First come named turns, each shown by rows before and after it. For each pair of rows after them, which turns, in which order, take the first row to the second? The first pair is done for you.
Z (before -> after):
[ 26  11   5  20 -27  21  23 -19   9]  ->  [ 11 -16  -9  32  -8   6  35 -17  -9]
[-21 -10  16 -13  10  -2  -3   2 -15]  ->  [-12   7  23 -20  -3   6 -11   0  -3]
[ -5   1   1 -13  -6 -13   1  -7  14]  ->  [ -3   0  -2  -9  -9 -12   1 -11  15]
[ 17   0  12  16 -32  20  20  -6   2]  ->  [  7 -18   1  26 -19  10  30  -6 -10]
B (before -> after):
[ -2  -1   7  -6   6  -7   1  -2 -18]  ->  [  9  12  -3 -10   3  -5 -12   4   1]
[ -6  15  -1   4   1  -1   2 -11   3]  ->  [ -7  14   1   5   3  -1   4 -12   1]
[ -8  14  11 -15  -8  -1 -23 -13  13]  ->  [  2   0 -13  14 -16   3  -8 -26  15]
[  5 -11   5   1   3 -12  22  13  -5]  ->  [  8   0  11 -12   4 -14   9  21   5]
K (before -> after):
[ 15 -19  -8  22  -9  11  12 -10 -15]  ->  [ 12   1   8  12 -21  18 -10 -25  -1]
[ 11  28  13  -5 -23  15 -19 -23  15]  ->  [  3 -14 -41  24  13 -14  -5  -5   8]
[ -6  34  20 -31   4  -1 -21  -1   5]  ->  [-11  -3 -25  -7  35 -25  -5  16  -3]
[ 15  30  13  -8 -13   0 -21   2  13]  ->  [ 10  -1 -29  13  14 -21 -10  17   7]
W (before -> after):
[  1  -1 -11  21 -18  18   5 -17  15]  ->  [-15  -7   1  18 -11  14   5 -27   2]
[ 19  19   4 -15 -10  24  -9  19  14]  ->  [ 25  11  -1   5 -19  31   6   7   8]
[-19   8  29 -25   6  -9 -10  28   1]  ->  [  6  16  12 -19  -4   0  -9  40  19]
[ 13  -2 -30  14  -1   4  -3  -2  20]  ->  [  3 -11 -24  22  -1   5   6 -17   6]
Pairs:
Each pair is 2 to 3 turns apart.
[ 17  -3 -13 -10   1 -17  -9  21  16]  ->  [ 18   6  -2 -16  -8 -11 -14  16  20] | K K
[ 13   1 -25  18  -8   3  -6  -5  23]  ->  [ 18  13  -6  10 -20  14  -5  -8  23] | K K
[-11 -13  16 -11  18  -8  13  15 -23]  ->  [ 15   5  -7 -15  12  -6  -5  34   8] | B K
[-23   7  -9   1  15 -22 -32 -16  20]  ->  [-35  -7  12  -6  23 -23 -11 -15 -10] | W B B
[ -9  10  23 -20  -5 -18   2 -21  -9]  ->  [ 10   5  16 -24   0 -17  22   8 -15] | W K K
[-12  -2  -2  -6  28 -17  -7  30   7]  ->  [ 10  22  -2   1  -3   3 -18  13  34] | Z Z
[ 17   9  29  -1 -10  22  34  12 -25]  ->  [-28  -5 -18  21  17 -15 -26 -27   7] | K Z Z
[ 14  10 -35   6   3  -2 -26  16  41]  ->  [ 27   5  17 -13  -7  21  32  38  -8] | Z Z K
[ 11  21  27 -16 -21  25   2   7   9]  ->  [-19 -11 -27  11  17 -12 -23  -3  20] | W K Z
[-20   3  17  -1   7 -15 -36 -11  -2]  ->  [-18 -11  -7  11  18 -25 -29  -1  -2] | B Z Z
[  5   1  -7  -1  13 -14   4  21  11]  ->  [ -5  -4   7  -5  18 -15   9  17  -2] | B W B
[-11 -25   5 -24  17 -12   7   2 -31]  ->  [ 23  10 -20 -22  -6  -1 -26   4  23] | B Z
[ 23  16  -9   8 -30  14  17  -5  -1]  ->  [ 14  29  -3 -22 -12  -1 -12  18  11] | Z B B
[ 27   4  -7 -16   2   1  -1   3  18]  ->  [ 25   3 -10  -2  -6   5   0 -13  19] | W K
[  0  10   0 -11  17  -8  -8  19  -3]  ->  [12 22  4 -8  0  4 -8 12  6] | K Z
[ -6   7 -14  10  -4  -1 -20 -23  20]  ->  [  6  11  15   5 -20  19   9 -21  -2] | K K B
[ 15  15   4  -3 -12  10   4  -2   5]  ->  [ -9   1  -8   8   0  -5  -8 -21   2] | W W K
[ 11  19 -23  -6 -30   2 -41  -7  44]  ->  [ 33  -5 -20  24 -47  24  24 -10   9] | K K Z
[-19   2 -31  24  -1  14  -8   4   4]  ->  [-12   4  -1  16 -12  29  18   5 -17] | W K
[ -8 -10 -17  17   8  -4   1 -17  -1]  ->  [-15   8  15 -15   8  -2 -14  -9  -1] | B Z
[ 31   5 -12   2   9  13  -8 -20   2]  ->  [ 15   0  16 -15  17  10   2 -16 -21] | B Z Z
[ 13 -18   2  -4   7  12  21  28 -10]  ->  [ 14 -10  14 -10  -1  17  19  25 -11] | W Z W
[  0   5   0 -12   9  -5  -7  10   6]  ->  [ -2 -11  -7   6   9  -3  11   2  -7] | Z B Z
[-11  -7 -20  13  12 -12  -2 -14  -3]  ->  [-11  11   7 -20  15 -11 -13   5  -2] | Z Z
[-22  13  33 -27   2  -4 -42 -16   8]  ->  [ 30  -9 -14  36 -28  23  21 -20   6] | W B K
[-19 -16  -7  -6  20 -16 -15  15   0]  ->  [ 13   1  21  -8 -17  19  16  15  -7] | W B K
[  8  -9 -12   8  -3  -6  10  -4  -1]  ->  [ -8  -6   0  -9   9 -14  -5   0  -3] | W W W
[  2  -1 -16   8   5  -8  -5   4   8]  ->  [  0   3   1 -10   7  -7  -2  16   0] | B Z W
[ 28   4 -17   1   9  -6   4  39   7]  ->  [ 35  16 -14  16 -16  11  -3   7  19] | K Z
[ 20 -10  20   3 -21  19  13 -22   4]  ->  [ 25   5  17  -7 -21  17  -6 -13  23] | B W B
[  8 -17  -3  12   5   4  34   9 -21]  ->  [  2  23  23  -7 -17  14 -14 -18  10] | K W
[  4 -17 -48  27  24 -15  25  20 -21]  ->  [ 28  49  17  -8 -34  31   2  -2   4] | W K B
[ 11  -4 -23   5  -2   7  -9   6   2]  ->  [  2  -8   4  -7   0   9   8   8 -23] | K Z B
[  5 -25 -25  21  11 -11  43  33 -39]  ->  [  9  46   6  -2 -37  15 -38 -18  26] | Z K Z
[ 13 -12   4  16 -19  27  36  26 -22]  ->  [-26  15   2 -15   1  -1 -49  11  20] | B K
[ -2  15  -2 -29  16  -6 -11  19   8]  ->  [ 12  22  -5 -24   4   4  -7  19  14] | K Z
[ 15  13   2  -7   4  -5 -23  -1  14]  ->  [ 15   1  -9  16  -2  -2 -11 -19  10] | Z W
[ 21 -12 -13   8  -1   5  30  26 -16]  ->  [ -7  23  17 -27  -1  -1 -31   7   8] | B K
[ -2 -14   9  14   6  -6  20  -2 -37]  ->  [ 10  18  34 -14 -10   6   2   5 -22] | Z Z
[  4  14   5   1 -16   6  -3  -7  13]  ->  [-11  -3   0  14  -7  -3   3 -20   1] | Z W
[ -2 -19 -47  34  -4  -4 -18 -11  18]  ->  [-33 -27 -25  26   8 -13 -22 -25  -1] | W W
[-20  -8  13  -8   7 -10  12   0 -20]  ->  [ 10  22   6  -7 -21  10  -3  -3  14] | Z W Z
[ -7  12  29 -32  12  -2  -6  17 -19]  ->  [ -5  24   8 -24   7  -6 -37   5  12] | K Z
[  4  -3 -32  25  -1  -8 -19 -14  20]  ->  [-13  -8  29   4  -6   5  14 -21 -30] | B K
[-13  12   0  -7  17 -25  -7  35  -8]  ->  [ -1  14 -12  -1  12 -21  -7  39   2] | Z K
[-10  -2  22  -4  -4   3 -19 -22  -7]  ->  [ -8 -25  -5  17  10  -6  -2 -14 -13] | Z K
[  2   1 -12  12   7  11   9 -10  10]  ->  [-14   3   8  -4  14   8   4 -14  -1] | B K
[ -3 -11  -5 -11  19 -13   9  23 -14]  ->  [ 11  -6 -17  -7  15 -10   6  28  -1] | W B
[-20 -23 -10  13  10 -23  -9 -10  -2]  ->  [ -6  -3  -3 -15  13 -23 -22  21  12] | Z W
[ 45  23   2  -2 -16  20   4  45  20]  ->  [ 36   7 -32  38 -21  17  -2   6  32] | K W
[-13 -11   0   5   6  -3  16  -3 -21]  ->  [-11   3   0 -16  14 -10  -3  18  -7] | W W
[ 15  14 -11  12  -9  -2 -21  19  19]  ->  [-19  -2  32   3  -3  -2  -3  -3 -23] | W W B
[-23 -21  17   1   4 -10 -15 -11  -6]  ->  [ 13 -18  -3  -3   7  -6   3  35   2] | W W K
[ 18  -6 -17  14   8  -3 -24 -27   4]  ->  [ 15   4  21 -26  15  -1 -19   2 -12] | K W B
[  9  -8   6   7 -10  12  24  -3 -17]  ->  [ 15  16   0   0 -18  13  -9  -8  16] | W B Z
[  0 -24   5   1  13 -17  39  16 -26]  ->  [  1  12   9 -35  15 -24 -14  31  12] | B K
